In the data rows, zero lies at 4.5, halfway between 4 and 5.
Here is a table of points, one per row:
[1 5 4 7 5 8 4 4 3 7 5 2 6 4 3 5 4 3 7 7 3 5 6 5 5 4 6 6 5 2 3 6]
[4 5 3 6 4 5 3 8 4 2 3 5 4 0 7 4 5 2 6 4 2 1 3 7 5 3 3 5 5 4 6 5]
[5 5 4 3 5 5 7 7 2 5 5 6 8 4 4 5 6 5 4 7 4 5 2 6 3 3 2 6 6 5 4 1]
[5 4 4 7 7 3 6 7 5 5 5 6 9 8 4 2 6 4 1 4 7 8 3 6 8 4 3 3 6 4 3 3]
[7 6 2 5 5 8 2 2 3 5 3 4 3 5 5 2 4 5 4 3 4 4 4 4 4 2 5 4 1 3 6 5]
[4 2 7 5 2 4 7 6 4 4 2 6 7 6 1 4 4 5 5 6 7 4 6 5 5 3 4 3 2 5 6 6]
[5 4 6 6 4 5 4 5 3 6 4 5 6 5 6 7 4 4 0 5 4 2 6 5 5 5 9 6 5 7 5 5]
[5 6 2 8 4 3 5 3 5 3 3 6 2 6 3 8 3 5 2 3 4 5 4 3 3 4 3 2 5 2 1 3]
[5 5 5 3 4 5 5 5 5 7 3 8 7 1 5 6 6 4 6 4 4 2 5 7 5 5 2 7 9 6 3 2]
[4 5 6 3 6 3 6 3 3 4 6 7 2 2 3 4 4 5 5 6 3 4 4 4 5 3 1 5 4 7 5 4]
[4 6 4 5 6 3 1 2 2 4 5 3 5 6 1 5 8 4 7 5 4 3 4 4 4 6 3 4 7 2 5 6]
[8 3 5 1 3 5 4 4 8 5 5 3 6 5 4 8 8 3 3 5 5 6 5 3 0 5 3 5 6 6 7 6]
[5 3 7 6 8 5 4 1 3 8 4 5 6 2 3 5 4 4 5 3 4 4 5 4 6 6 6 4 3 6 4 8]
[3 2 5 1 4 6 0 5 3 4 6 3 4 6 3 6 6 3 5 5 3 4 1 6 6 5 2 2 5 7 1 6]
[1 3 7 3 5 7 5 2 4 5 3 5 6 3 4 6 5 7 1 3 4 5 5 7 3 3 5 3 6 3 5 5]
[4 6 7 3 4 3 5 4 4 6 7 3 5 3 5 5 4 5 6 5 4 4 3 4 5 3 7 1 4 5 6 5]
[6 4 6 4 4 4 5 4 7 5 2 4 5 3 4 1 5 1 3 7 5 6 0 1 4 7 2 4 1 5 4 3]
[1 4 3 1 7 5 7 3 5 7 6 3 4 5 4 5 3 4 1 5 1 4 4 2 3 6 6 6 4 6 4 5]
[5 5 4 5 1 9 6 7 4 5 6 3 4 5 5 4 4 2 3 3 4 4 6 2 6 6 2 7 7 3 6 3]
[3 2 3 3 5 2 3 6 6 3 3 4 5 3 5 2 6 3 5 1 6 6 6 2 6 8 7 2 3 4 6 3]
[8 2 3 6 5 7 6 5 4 4 0 4 2 5 3 4 5 4 6 5 4 5 5 2 2 7 6 2 6 5 1 5]
[7 3 4 5 6 2 4 8 3 4 7 4 3 5 6 4 3 3 3 1 5 1 2 6 3 4 6 5 7 4 5 6]
[4 4 1 4 5 5 6 4 5 7 2 6 5 6 4 3 5 5 4 5 7 4 3 3 4 4 3 6 7 4 4 4]
[5 2 4 5 3 3 1 4 2 7 5 6 5 9 4 4 2 7 3 6 0 3 5 6 4 5 3 4 3 0 6 5]
[2 5 4 6 6 4 5 6 4 6 4 3 2 8 2 6 3 4 5 2 6 6 6 4 4 3 3 5 5 6 8 5]
[5 5 4 4 2 4 5 5 1 3 5 4 6 3 9 4 5 6 6 3 5 7 7 5 2 5 3 1 3 5 3 6]
[3 3 6 5 4 5 7 7 4 6 3 6 4 4 4 5 4 6 4 7 4 5 5 3 7 3 8 3 6 5 6 6]
[4 7 3 2 4 5 3 5 4 5 5 5 2 5 5 5 6 6 3 5 6 5 6 7 4 5 3 5 4 7 8 6]
[5 4 6 5 7 4 5 6 5 1 5 4 5 4 3 8 1 0 5 6 2 5 9 5 2 5 2 4 1 3 4 2]
[6 8 5 4 1 4 8 3 2 8 4 3 6 5 5 7 2 3 4 5 2 4 3 4 8 6 5 1 6 4 5 4]
[5 3 3 2 6 1 2 5 6 5 4 4 3 3 7 3 2 6 3 6 6 4 6 3 7 5 1 5 5 3 4 2]
[3 6 7 4 3 6 7 6 7 7 5 6 5 6 4 5 3 4 8 2 5 6 4 5 5 5 3 4 2 2 7 6]
[3 7 5 6 5 8 7 4 4 3 6 3 5 9 3 2 6 4 4 5 4 2 4 7 4 6 5 5 5 5 3 5]
[4 5 4 6 5 2 3 5 4 9 9 6 6 4 7 3 6 5 4 2 4 5 5 1 3 2 4 5 2 5 5 3]
[3 6 2 6 6 3 4 5 6 2 4 1 5 5 5 7 6 8 4 4 5 5 3 5 4 6 6 4 6 6 8 4]
[6 8 6 1 4 5 5 5 2 0 5 3 5 6 5 6 6 5 6 3 5 4 2 2 6 3 7 8 2 2 5 3]
[4 7 3 7 2 5 6 5 6 4 6 3 6 3 5 2 1 7 3 5 7 5 2 5 1 5 5 7 4 7 1 7]
[3 8 6 7 3 3 2 4 5 5 1 1 4 3 2 4 4 4 4 3 5 2 7 6 5 4 1 5 2 8 3 3]
[1 3 5 3 3 6 6 2 6 4 4 3 4 3 7 5 6 3 2 5 4 5 6 4 5 2 6 3 2 4 4 5]
[7 6 3 4 6 4 3 5 5 4 7 6 7 4 3 5 3 3 4 6 7 3 5 5 5 5 6 2 5 5 0 7]
[4 5 6 3 2 5 2 3 5 4 3 6 4 5 1 2 5 6 5 0 2 7 4 7 5 4 7 5 7 6 3 2]
[5 7 4 4 6 5 4 5 7 4 7 6 4 6 1 3 5 6 6 5 3 3 7 3 5 3 6 4 3 5 4 3]
[7 6 3 5 4 7 4 7 5 3 6 5 0 3 2 4 7 4 4 6 4 6 5 5 7 7 5 1 4 3 5 2]
[5 7 7 3 5 8 0 6 2 5 5 4 5 4 4 4 6 5 3 5 8 3 5 4 6 4 3 6 3 4 4 7]
[5 3 7 4 4 3 7 4 2 4 4 5 3 5 5 4 3 6 5 5 4 2 6 4 4 5 3 3 5 8 5 6]
[4 4 2 2 2 5 3 3 5 3 5 8 5 6 5 7 1 5 4 6 7 6 4 5 4 7 4 4 2 4 3 6]
[5 2 5 6 5 5 5 5 6 0 7 5 7 0 4 1 3 5 2 3 4 5 6 5 4 8 3 5 8 3 8 7]
[2 4 2 5 4 4 4 6 3 3 5 5 5 2 4 3 7 5 4 6 5 3 2 2 4 5 3 4 6 2 6 5]
[5 4 1 4 6 2 7 5 4 4 6 4 5 2 3 4 7 7 5 3 1 8 4 7 4 5 4 7 1 4 1 6]
[6 3 6 6 5 4 4 3 2 6 4 5 4 4 6 4 3 3 4 8 4 9 4 5 7 2 5 6 7 5 6 8]
[4 3 8 2 8 6 5 5 7 6 4 2 4 7 7 3 5 4 7 4 5 4 4 7 2 3 4 4 6 1 3 4]
[1 5 7 3 6 3 5 3 6 3 6 6 0 4 4 5 2 3 6 3 6 4 3 4 4 1 6 5 7 3 3 5]
[5 2 5 7 1 2 6 4 7 5 7 2 3 4 5 7 8 6 6 6 9 4 7 6 6 5 5 4 4 2 3 5]
[5 6 4 2 6 4 4 5 3 4 4 6 4 4 6 5 4 7 6 5 7 4 5 6 4 8 8 5 6 3 5 1]
[6 2 4 8 4 8 4 1 7 3 7 4 6 5 7 6 4 6 6 5 4 4 4 2 5 5 4 5 8 5 5 2]
[4 0 2 4 5 4 5 4 2 4 5 3 3 5 6 5 1 3 7 3 5 5 5 6 6 6 6 4 1 7 4 0]
[8 6 6 4 4 3 4 2 4 4 6 3 6 4 3 1 3 3 3 5 7 5 6 6 1 2 5 3 6 5 6 1]
[3 6 3 5 5 5 5 4 4 4 3 6 7 5 4 5 4 1 8 4 7 6 2 5 6 6 5 7 5 6 7 6]
[5 5 4 7 6 6 6 3 5 5 5 5 0 2 7 4 5 6 4 5 6 5 2 8 5 8 3 2 2 6 6 5]
[4 4 9 9 5 5 3 6 4 4 5 7 2 4 7 6 6 7 5 5 5 7 4 3 2 7 5 5 2 5 2 3]
[3 6 7 5 5 1 5 2 3 3 1 2 5 6 8 4 5 3 2 6 3 7 7 3 5 6 5 4 6 4 5 5]
[6 4 5 4 7 4 6 2 6 5 2 7 7 5 6 3 5 6 5 2 3 0 4 4 5 5 5 4 2 3 6 6]
[6 3 3 3 6 5 5 4 6 2 3 6 4 6 6 5 4 6 4 5 4 5 5 3 7 1 3 7 5 3 3 6]
[7 7 6 5 4 2 4 5 8 6 3 4 3 3 3 6 4 3 2 5 2 6 4 6 7 3 7 5 4 5 5 7]
[4 3 5 3 4 6 3 6 3 7 4 0 5 2 3 6 2 8 4 2 4 7 3 2 5 3 4 4 5 7 4 5]
[4 4 7 3 1 2 4 4 5 5 5 3 2 7 6 1 5 5 6 6 4 4 5 4 5 6 2 7 6 5 3 5]
[5 3 5 8 4 4 5 6 4 5 2 5 4 4 3 6 7 5 4 6 6 3 2 4 3 3 6 6 4 4 6 1]
[3 5 6 5 5 5 4 6 6 4 5 2 5 7 6 3 4 8 7 7 2 4 5 4 6 5 5 5 4 8 5 7]
[5 3 4 5 3 4 7 1 3 5 5 4 3 6 4 4 9 2 4 2 6 4 6 5 5 3 4 8 3 6 4 6]
[6 3 5 3 2 4 2 3 7 3 3 5 7 5 4 4 5 5 7 6 1 3 3 7 5 5 7 6 3 5 7 3]
[3 5 0 7 5 4 3 4 5 5 4 5 6 2 6 2 6 4 7 7 5 5 6 4 2 1 6 4 6 5 5 4]
[7 3 1 4 4 6 4 7 6 3 3 5 6 5 5 6 3 4 4 5 5 4 5 6 4 2 5 4 4 4 6 5]
[3 6 5 4 4 4 2 6 6 5 5 9 3 8 6 5 5 2 5 4 3 4 6 3 2 4 5 4 6 8 2 5]
[5 4 3 3 3 3 5 7 5 5 3 4 2 3 2 5 4 4 4 5 5 5 7 5 3 8 8 6 4 0 4 4]
These points spread out most along one direction. Take the direction at right angles to it along which they spread out most. Go by this last direction. For each point below, how far along it does it lie, from 0 to 99? The average is 50, and the first point in the table lies past the average. One standard deviation of the points above along it is 16.
[4 3 5 3 4 6 3 6 3 7 4 0 5 2 3 6 2 8 4 2 4 7 3 2 5 3 4 4 5 7 4 5] 42
[4 4 9 9 5 5 3 6 4 4 5 7 2 4 7 6 6 7 5 5 5 7 4 3 2 7 5 5 2 5 2 3] 21
[5 3 4 5 3 4 7 1 3 5 5 4 3 6 4 4 9 2 4 2 6 4 6 5 5 3 4 8 3 6 4 6] 51
[3 3 6 5 4 5 7 7 4 6 3 6 4 4 4 5 4 6 4 7 4 5 5 3 7 3 8 3 6 5 6 6] 47
[4 2 7 5 2 4 7 6 4 4 2 6 7 6 1 4 4 5 5 6 7 4 6 5 5 3 4 3 2 5 6 6] 44
[5 4 6 5 7 4 5 6 5 1 5 4 5 4 3 8 1 0 5 6 2 5 9 5 2 5 2 4 1 3 4 2] 18
[4 4 1 4 5 5 6 4 5 7 2 6 5 6 4 3 5 5 4 5 7 4 3 3 4 4 3 6 7 4 4 4] 79
[5 4 4 7 7 3 6 7 5 5 5 6 9 8 4 2 6 4 1 4 7 8 3 6 8 4 3 3 6 4 3 3] 74
[4 6 4 5 6 3 1 2 2 4 5 3 5 6 1 5 8 4 7 5 4 3 4 4 4 6 3 4 7 2 5 6] 68
[5 6 4 2 6 4 4 5 3 4 4 6 4 4 6 5 4 7 6 5 7 4 5 6 4 8 8 5 6 3 5 1] 51
[6 8 6 1 4 5 5 5 2 0 5 3 5 6 5 6 6 5 6 3 5 4 2 2 6 3 7 8 2 2 5 3] 56
